Each row is where one point has got to under a steady rotation. How many ticks took it there?
The counts run from 0 to 328.
[ 26.7  -7.5   9.9 -13.6   9.4  37.0 -25.5  -4.6  -0.9 -20.3  23.4  -4.1
   0.2 -10.7  21.5 -32.1   0.4 -16.5   0.5  -7.8 -25.5  -8.0  36.9   9.3
  -0.4  -5.6 -13.5  -2.9  -6.9 -20.8 -27.8 -11.8 -30.9  -1.6 -10.0  41.9
  10.4   5.5   1.1  10.4   2.1  18.3 -15.7 -18.0  -4.8 -10.1 -26.0  13.2
  -5.3   3.7 -18.5 -16.7 -18.9 -24.2 -35.4  10.8 -18.0   2.7   5.0  17.9
  30.2]  155
[ 30.4  23.1  -0.2  34.5 -15.3  -5.1 -13.5  -7.1 -25.0 -21.6   8.1   1.7
  -1.1  -1.1  20.3   1.8 -19.9  26.4  22.8  -3.1 -19.0  17.4 -42.6  17.7
  14.8  10.6  38.6 -17.9 -27.3  -2.7   6.6  -9.1  29.4   8.8 -10.1 -11.1
  13.5  -9.5 -13.4  -4.4  14.7  28.8   8.1  -7.9 -12.6  16.0  25.0 -19.6
   9.4  12.0  -2.8 -43.3   6.9   1.2   8.0 -20.1   5.5 -17.1   1.7 -11.7
  18.3]  72
[  8.7   3.1   1.7  22.3 -11.3  22.0   3.8 -10.9  16.2 -14.5  17.2 -10.8
  20.5  -9.4 -23.4 -12.0 -10.9   7.8  -3.0 -14.9  -3.6  19.2 -21.0  23.5
   3.8  15.3  -6.0   3.8 -26.3  -5.0   6.6 -28.9 -16.1  22.9  -3.9  -1.5
  32.4   5.1   5.1  28.3  20.3  16.3 -18.1 -24.4 -14.3  -7.7  18.9  14.7
 -13.4  22.7 -30.0  26.1 -25.2   9.0  -1.6  -8.4 -12.2 -37.0  -2.4   3.5
  30.7]  27
[-38.8   2.7  -8.4 -20.1   6.4  -2.4  -6.5 -10.0   4.1   7.3   6.0 -11.9
 -22.3  10.5  -9.8 -42.8   6.6  18.0 -19.4   7.2  12.5  25.3  -5.9  -4.3
  -4.5  -1.3  13.2  30.4  -3.3  -1.5 -18.9  -6.7 -15.8 -17.9   6.5  16.4
 -25.8  -0.7  -3.7  17.4   0.1  25.7 -24.9   1.8  12.0  12.0 -38.5  -3.9
   3.2 -15.1   9.2 -13.2   0.9  26.4  -7.3   6.2   1.5  10.2  42.2  21.0
  23.6]  14
[ 15.4 -11.4   4.2  -2.5 -16.6  12.6  -4.9 -19.9  -8.9 -21.9  15.6   5.7
  11.6  -5.9  -6.7  29.4 -12.7  30.1   3.0 -28.2 -43.5  -8.8 -20.9   8.1
  18.2  23.8  10.4 -14.3 -17.7   2.5 -27.4 -12.0 -29.1  13.7  -4.1  42.5
   3.0  -3.2   0.1 -29.3  12.5 -22.2  20.4  16.6   4.6  17.0 -15.6 -28.3
   6.9  -7.8 -11.0 -42.5  15.5  -5.4  -8.9   1.8  -8.4 -12.5 -10.4   5.5
  36.8]  246
[ -8.6  -0.9 -14.1 -31.0  16.6  31.4 -36.7 -23.7  -4.7  12.1  15.2  -0.5
  -0.3   6.8  -6.3 -26.0  13.5 -24.0 -22.2   7.6  19.2  34.1   7.7 -16.3
 -28.3   5.2   2.5  35.7   5.2  14.2  -5.9  13.0  -3.9  -1.0 -10.1 -13.5
 -23.5   1.5  -9.2  -0.2  -0.8   9.0   8.3  -1.8 -24.1 -29.6  -7.9 -23.0
  12.6  21.6 -32.5 -19.3 -13.2   2.7  -7.2  24.2  -4.1  -3.4  27.6   3.1
  25.7]  192
[ 30.4  20.1   8.6  17.1 -21.4  14.7  14.3 -14.4 -10.6 -17.4   7.9  -8.6
  31.0  -2.0  -1.2   0.5 -33.5  -1.9  20.8 -12.8 -28.1  11.5 -32.4  27.5
  15.5  16.4  33.2 -19.7 -14.6  -9.7   2.5 -25.5  -3.6  -5.2  14.0 -27.9
  31.8 -19.4  -7.4 -18.9  39.8   1.6  -8.3  -7.5  -0.8  15.8   8.9 -22.8
   3.4  10.0   0.9  11.2   9.0  -5.8  -0.9  -3.6   7.4 -41.8  -1.1  -4.2
  14.8]  103
[ -3.1  -1.9 -15.6  39.0 -10.5   5.5  -0.3  -2.1 -10.7   3.5   2.2  -7.0
  -8.3 -13.8  11.2  -0.4  -7.3  24.0 -19.1 -11.5 -38.4   4.9 -19.3  59.1
   0.1  38.9  18.1 -10.3 -36.4 -38.4  -0.7   1.0  -2.4  -6.5  11.7   3.9
  14.3  -0.8  18.5  -5.6  17.3  15.0 -15.8 -24.7  -9.5  11.6  -7.4   8.7
   3.1 -17.2  -8.8 -21.9 -18.2  -8.4   1.7  -4.9 -18.9 -14.1  -1.8  -7.8
  15.4]  37
[-16.7  -7.9  -6.8 -21.1  17.0  -9.3 -32.5  -5.0   0.2   5.6  -4.0 -18.4
 -17.8   0.9  -4.7 -38.7   3.8   5.7 -27.1  -8.4  -5.8  14.7 -10.5  10.8
  -8.5  -9.9   1.1  22.6 -29.9  -2.2  -0.1   5.6  -8.9 -16.8  -0.8  -8.0
 -39.6   3.5   0.3  11.5   5.4  32.4   2.9  -1.1  -4.3  21.3 -40.3   1.9
 -10.7  -6.6  -8.8 -18.4  13.6  -2.7 -11.5  12.7  -2.8 -13.2  35.0  11.0
  19.9]  15
[ -4.5  13.6 -21.1  23.7 -26.2   3.2  16.3   2.4   5.6 -16.1   0.9   2.0
  -8.5 -17.7  -6.0  -0.2   8.9   2.2  14.2  21.0 -36.3  29.6 -30.8  14.1
 -14.6  18.8  11.9  11.1  -2.6  17.0  35.5 -11.9 -12.4   6.5   7.0 -53.3
  -1.3  12.4  -4.9 -23.7  26.7  14.6  13.5 -13.8 -28.0   4.0   3.7 -16.3
  10.8  18.5 -20.2  11.3 -18.4  -9.6 -22.0  -4.2  -9.3 -46.6  -0.5  10.6
  15.0]  234
[-18.8  -5.2 -16.5   0.2 -16.3 -13.7  -3.7  -4.6  -2.9   2.6  -6.7  -9.7
 -32.9  10.8   2.2 -17.1  -5.7  15.0 -31.3  16.0 -11.4  34.1 -27.0  16.6
   4.0  13.8  12.6  18.0 -23.4 -15.2   6.2   3.3  -8.2  -4.1  18.0 -17.1
 -39.3   6.5   3.3 -12.4   8.7  19.1  -2.9  -6.6  10.1  22.7 -33.2 -22.0
  10.7 -24.6  -1.9 -32.9  25.0  27.4  -1.2   1.8  -8.9 -10.4  38.2  -8.0
  18.3]  213
[ 18.9  12.1   8.4 -14.5 -15.9  30.4 -24.9  -3.0 -19.2  -9.4  20.2  -6.6
  18.5   1.4 -26.6  18.0  17.6 -14.6 -22.0 -27.6 -11.1  15.9 -32.6   3.6
   1.6  12.1   6.3   0.3  -2.0   1.1  -9.8  -9.8  -6.2   5.4   2.9   0.2
  15.3 -21.8   4.6 -12.7  36.6  -5.9  19.5  -9.0 -12.1   3.6   9.2 -24.7
 -10.3  34.3 -37.8  -4.0 -21.8 -24.3  23.5  36.9  20.7 -50.9  -6.3   6.3
   5.7]  93
[  4.2  17.5 -10.7  23.3 -13.4  -1.9  -0.8  -9.5  -1.4  16.8  -6.5  -7.0
   2.2  -2.6   8.7  -6.2  -0.4   0.9   9.7  -7.6 -32.2  -4.2 -30.8  42.7
 -29.7  25.0  13.4 -10.5 -15.6 -16.0 -11.2  -0.4 -17.9   2.7  -2.6 -27.2
  19.5  -2.4   0.2 -35.1  16.3 -10.5   5.4   3.7 -34.5  26.8  -8.4   0.4
   6.8  -0.3  -8.6 -23.5   6.9 -34.2  -7.5 -17.7  -9.5 -28.2   5.1  22.7
  -0.7]  138
[ 28.3  -0.9   9.1  -0.8   0.3  32.0   2.3  -2.8  -6.3 -39.0  13.5  -7.8
  -7.4 -22.1   7.8   0.1   7.1  14.3  21.3   0.5 -12.3  -6.5   6.6 -14.0
   5.6 -19.7  14.2 -17.0   0.5 -14.7  -5.8 -23.7 -32.2  -8.8   0.8  29.5
  29.5   2.0 -19.2 -12.7   6.4   8.4  11.9   6.2   6.6 -10.4 -13.6 -14.4
  -5.3  37.4 -25.7 -17.8 -21.4 -30.1 -28.4  11.4  -4.7 -44.4   3.2  10.0
   9.4]  256
[ 18.5  20.5 -10.8  13.6 -12.4  13.8  22.9 -28.6  -7.2   8.1  32.5   6.0
   8.8   0.3  13.3 -31.0 -18.2   6.0  28.2   7.6  -9.7   7.4 -11.8  24.0
 -24.4  39.0  35.2   5.5  11.8  15.7 -25.6  -1.4  15.6 -10.4 -23.0  -5.8
   5.5 -18.8  -4.0   4.0   5.6  22.7 -16.1 -15.4 -35.5 -12.3  23.8 -21.4
  32.8   3.1  26.2 -17.1  -8.0  18.8  -3.3 -19.1 -17.3  18.9   0.4   8.6
  40.5]  171
[-19.0   3.7  -9.9   6.3 -12.6   1.6  23.1 -25.4  -1.9  -7.3  35.7  -9.4
 -22.1  -4.3   8.9 -19.6 -13.3  28.5   5.9 -15.7  -7.1  -5.5 -10.7  37.0
 -17.6  34.7  18.9  -3.5  -0.9  -2.4 -42.1 -35.1  -9.6 -12.4   0.7  10.5
  30.9  -8.2   4.4  -9.8  17.6   6.5 -29.9   3.4  -5.2  14.1 -10.1   1.7
  23.2  -6.9  28.5 -26.0 -21.7   4.5 -11.5 -14.1 -22.2  17.2  17.4  28.9
  13.9]  140
[ -3.2  -2.3 -10.2   4.6   3.5   8.4  16.9 -20.3 -19.5   8.0   8.3  16.8
   4.8  -1.1  20.3  -3.4 -15.8   8.3  -7.9  -1.4 -17.8  -7.5   5.0  41.4
  -0.6  53.1  13.3  -5.5 -16.1 -17.8 -14.5  -7.1 -35.1   3.5  11.1  22.6
   4.0   5.8  28.0 -25.5  16.9  -0.9 -19.8  -2.2 -10.3  -6.1 -13.9   0.9
  21.0 -26.0  -7.4 -31.6 -11.7 -11.3 -14.6   6.5 -33.7   7.4   2.2  -2.8
  34.2]  38
[ 15.4  17.9 -30.9   7.1 -20.4  22.2  14.5  -3.5  -6.2  -7.7  21.9   3.8
  10.5 -21.6 -10.9   6.0  -0.7  28.0   0.9   6.7 -19.2  12.2 -24.8  27.2
   4.4  31.8  -4.4  20.6  -2.3  -3.9  -4.5 -26.8  -9.2  -2.4 -16.5   9.7
  12.7 -10.7  12.6  -9.5  11.3  16.7 -12.8 -16.8   1.8  -0.3   5.0 -27.7
   6.3  21.3  -7.7   0.9 -44.0  13.5   7.6  18.1   2.0 -31.3 -19.5   7.7
  26.2]  63
[ 21.6 -17.1   1.5  17.1  -2.4   7.2 -39.4   0.2   8.3 -24.4 -11.9 -10.8
 -15.6  -3.4   6.8 -20.0  -4.0   8.1  -4.5  15.7 -25.2  19.8  -7.9   4.1
   5.5 -18.7  -8.2   0.3 -28.2   0.1  17.3  15.8  -3.4  12.2  -6.8   4.4
 -33.4  32.3   3.6  12.6  -4.3  47.8  19.5 -15.0  -6.8   8.4 -16.7  -5.3
  -8.3 -10.7 -35.0 -19.8  11.3  -6.2 -21.0   2.2 -15.3 -23.3   4.6  -5.1
  22.2]  51
[  9.4 -11.4  10.5 -31.2  11.9  18.8 -45.7  -6.1 -24.8   2.5   8.2 -31.9
   7.1   1.7   5.0 -11.3   9.0 -13.7 -22.2 -34.0 -10.7   5.1 -15.3   9.7
 -10.2 -11.0   0.8   2.3 -15.6 -10.5 -25.0  -5.7 -16.4 -14.4   3.2  12.6
  12.4 -14.5  -0.4 -14.7   8.3   9.2  12.1  -4.8   6.6  18.6 -16.4  -4.1
 -23.0  26.2 -21.4 -20.1  -2.5 -40.3   7.2  27.6  14.6 -36.1  18.4  15.1
  12.1]  291
[-35.0   5.3   1.8 -19.3   4.7  14.6 -26.1 -11.0 -10.2  -0.9  16.4  -6.5
 -27.0   5.3   1.2 -52.8   6.0 -10.6  -3.9  -9.1   1.4  30.5   9.5  -1.3
 -14.4   1.7  -0.2  28.0 -11.7  18.4  -6.9   3.3 -17.6   3.2   5.3  -7.8
 -26.4   9.8   1.3  24.2  22.7  38.2  -9.1  -7.0  -4.3 -11.3 -20.0   9.9
   4.6  -3.0   1.1   3.3   0.0  14.3 -12.9  17.2 -24.4  16.3  11.0  20.8
  22.4]  19
[-16.4  18.5 -36.4  13.5 -10.4 -13.2  21.0 -13.9  21.1  10.9  -8.3  15.5
  -5.2   3.8  -7.4 -13.0  -7.9   4.9  28.9  42.2 -27.6   7.8 -23.1  20.6
 -12.7  37.9  31.8   8.1  -9.3   7.1  24.0  13.4 -20.1  -7.5   1.3 -30.3
 -12.7   7.1   8.4 -19.7   8.1  -1.9   1.5  -9.7 -27.4  -3.0 -17.5 -16.5
  26.8 -14.8 -11.2 -15.7  10.6  -5.1 -13.9 -19.3 -31.2 -21.1  14.8   2.5
  19.3]  35
[  9.6  16.6 -16.2  11.0 -20.1   7.4 -12.7   7.1 -16.1  -3.3  11.5  -7.4
   7.4 -11.9  -2.5   1.3  25.2   5.3  18.4  -2.0 -43.2   9.0 -34.3  -1.2
  -1.6   1.8  -6.6  14.4 -10.2  11.6  -0.8  -5.7  -9.4  -2.8 -22.4 -27.5
  -4.8  -8.9   0.8 -19.2  19.8  16.7  30.9 -13.4 -17.0   8.4   1.1 -28.0
  -5.0  45.2  -9.2   2.6  -9.1 -26.2  16.0   4.1  14.8 -61.6 -19.7  20.5
  -1.6]  265
[  1.5  -0.7  -7.2   5.7 -29.9   9.6   6.8 -15.4 -18.7   4.4   8.5   9.4
  13.9  -7.5  -3.3  25.0  -3.0  18.4 -12.1 -19.0  -7.3  -3.7 -28.4  29.4
   8.7  37.0  17.4 -21.8 -26.8 -17.2 -38.4 -15.8 -22.6   6.0  15.5  12.7
  17.6   5.2   9.9 -30.4  21.7  -5.3  -2.2   6.1   2.1  18.9  10.1 -16.1
  29.9 -12.1 -18.9 -49.5 -28.2 -10.9   1.2   8.5 -10.7  -8.5   1.9   4.6
  24.8]  241
[ 11.7   4.3   1.0 -38.8  11.4  28.2 -16.5 -22.8 -25.1   0.2  28.5 -17.5
  19.4   8.2  -0.2 -14.6  15.4  -9.4 -10.5 -31.7  10.5   8.4   0.5  -5.0
  -3.3   5.7  15.2  14.2   9.7   8.6 -31.0 -15.1 -29.9  -9.2  -2.1  25.0
   8.5 -23.2  -8.7  -2.1  15.4   8.4   7.2   3.6 -13.3   6.0 -10.1 -24.0
 -17.0  31.3  -1.7  -0.9 -23.3 -16.4  -5.5  28.4   2.4 -12.9   9.4  19.4
  19.4]  292
[  4.9  -8.6   5.2   7.3 -11.2  23.0 -28.3   1.9  15.7 -10.0   5.4 -26.9
   4.7 -21.3  -0.5 -15.6  14.5   7.3 -15.1  -6.3 -23.8   1.1   7.9  16.0
 -21.4  -1.4 -28.1   5.0  -6.5 -29.5 -21.1 -18.9  -4.6  -8.7 -18.0  27.5
  23.8  -1.5  -1.9  13.9   3.2  22.7 -15.0 -35.0  -5.0   9.2  -2.9  12.8
   0.8  27.5 -25.3   3.5 -42.1 -20.5  -4.9   2.6   8.4 -37.9   1.1  16.4
   6.5]  159
[ -5.7   5.5 -12.8  -2.7 -18.6   7.1  16.0 -43.0   5.7  -7.1  16.4  20.0
  17.5  -0.6  -9.9   5.9   2.3  19.4  19.0  -5.7  -4.1  -3.6 -11.4   1.4
  -2.4  36.8  29.5  -2.2   8.0  14.8 -27.8 -20.6 -15.1   8.3  -1.5  12.2
  -3.9  -4.6  -5.2 -27.5  18.2  -8.6  -4.2  25.4  -3.8  -4.9   2.6 -38.8
  32.9 -16.1  -0.5 -51.9  -5.2  -3.7   4.1  -2.9 -16.0   3.7  20.5   9.9
  28.1]  242
[ -5.4   1.2 -20.1  29.4  -3.7 -16.5  -5.6  -7.7  -2.5   5.3  -0.3 -10.4
 -31.7  -6.5   3.4   0.2   2.4  37.2  -5.2  -9.9  -4.6  20.4 -52.5  34.5
   1.8  12.9  34.3  -1.8 -40.5 -21.6   5.4   0.1  14.1   3.1   0.9  -4.6
  -1.6   5.2  -3.6  -9.3  -9.6  19.8  -8.2  -4.6 -14.8  34.5 -17.1  -6.9
  -2.2 -11.1 -13.3 -39.0  -2.0  -7.9  -5.3 -12.7 -13.6 -12.5  36.0  -6.9
  22.4]  41
[  9.0   0.9  -8.1   5.1  -1.8  43.3   4.2 -10.5  -2.6 -26.8  37.1   8.1
 -21.1 -10.2   5.9 -29.5  -7.5  14.4  22.8  22.2  -4.5  29.1  26.0 -17.1
   9.9  14.2  14.8  12.2   0.7  11.3   5.7 -13.2 -23.4   5.6  -9.1  17.0
 -12.6   7.7  -2.1  12.2   7.9  48.0  -7.5 -25.5  -8.6 -32.3 -12.3  -8.9
   7.3  18.3 -12.9  -8.5 -18.3   7.1 -45.9   7.6 -17.7  -2.8   0.4   9.1
  37.5]  54
[ 17.9  15.0 -26.9   2.2 -22.7  -0.4  -7.9 -13.0  12.5   6.0   3.0   5.1
   2.6  -9.8  -7.7   3.5   6.8   9.9  14.9  18.4 -43.5  19.7 -38.3  13.0
  -9.9  30.5   5.2  17.6 -13.8  11.6   9.3  23.4   7.0  -9.2 -21.2 -38.3
 -30.6   1.9   2.2 -31.9   9.6  -7.7  25.2  -6.4 -22.2   7.5   7.6 -47.4
  26.3   2.6 -10.7 -24.4   2.8  -9.5   8.8 -11.5  -6.2 -24.2  -6.7  -3.0
  24.4]  66
[ 19.6 -18.2  23.1 -15.6   9.9  25.5 -20.8 -12.1  12.0 -11.3  19.7 -15.3
  29.0  -9.3 -12.7 -12.8  -6.7 -13.9 -11.8 -41.0 -10.4   2.0  -3.4  10.0
  10.4   3.3  -6.4   7.8 -19.2 -13.1  -2.7 -17.3 -41.5  10.1 -19.6  32.7
   1.8   2.2  11.8  20.6  12.4  -0.4  -7.2 -17.6  -7.6 -15.5 -22.7  13.1
 -16.8  18.1 -32.9   6.7 -12.0 -15.5 -13.9  11.5  -8.7 -26.7   5.3   8.2
  28.3]  327
[ 39.5  -7.3  12.0 -28.4 -15.9  12.3  -8.3 -27.2  -8.0 -26.2   8.6   3.7
   8.4   8.0   3.5   0.9 -27.1  11.7  -5.6   2.5  -3.4  -9.7  20.2 -19.2
  29.4   0.7  15.1  -2.6   4.3  -8.0 -15.7 -17.7 -22.9 -14.5  -6.4  42.0
  -7.8  -9.8  -7.6 -19.4  -0.4 -13.7 -10.1   9.6  19.4  -8.1 -14.8 -43.0
  15.5  -8.1  -9.6 -28.7   7.0   8.1 -23.8  16.4  -0.9 -16.3  13.8  -9.3
  36.8]  79
[ 15.1 -13.2   2.2 -19.2  15.5  39.9 -30.0 -25.9  19.7  -2.3  17.1  -3.4
  -2.8  -2.4   2.3 -34.1   8.2 -21.3  19.6  18.7  -3.9  -1.5  34.5 -14.5
 -29.0  -3.3  -7.5   2.4   3.2  -1.5 -22.1  -3.0 -24.2 -14.0 -20.4   9.3
   8.1  -4.9  -9.9  -4.2   0.0  15.6  -9.1   1.9 -22.0 -22.1 -27.5  -9.7
  15.4   9.8 -22.8 -16.9  -9.0 -36.7 -41.3  -4.5 -29.5  -8.9  29.5  33.5
  24.8]  156
[ 38.2  -1.7  10.6 -22.1  -3.8   3.8 -10.0 -14.5 -18.0 -13.5  -1.7  -6.6
  20.7   7.4  27.3  -6.6 -19.5  -7.0   8.6   4.6 -25.5 -15.8  15.0  -5.1
  12.5   6.1  12.9  -4.3   1.5 -11.7 -24.9  -2.6 -41.8 -18.5  -3.7  23.2
   1.3 -21.7  10.5 -34.6  12.6 -11.5  -7.3  -0.7   8.3   4.4 -27.4 -27.1
   9.5  -8.1  25.6 -14.8  29.7  -4.3 -20.4  15.0   6.6  -1.2   5.5  -1.1
  24.5]  282
[ -1.7  -2.0   5.7   1.9  24.9  24.9 -30.3   4.9 -17.8  -1.1  14.7  -1.7
  10.5   2.8   0.4 -23.4   8.5 -29.6  -1.1 -28.0 -10.2  25.1 -35.5   4.8
  -7.2   7.3  21.4   7.2 -28.4  13.6  23.3  12.0 -16.5   3.7 -13.2 -14.7
  -8.3  -1.0  -4.7  16.0  11.1  27.3  27.8  -4.1 -38.4   0.7  -6.0  18.7
 -30.7  19.5 -27.1   6.4   9.4 -31.8  -3.4   5.3  -7.8 -40.5   8.9   1.5
  24.4]  21
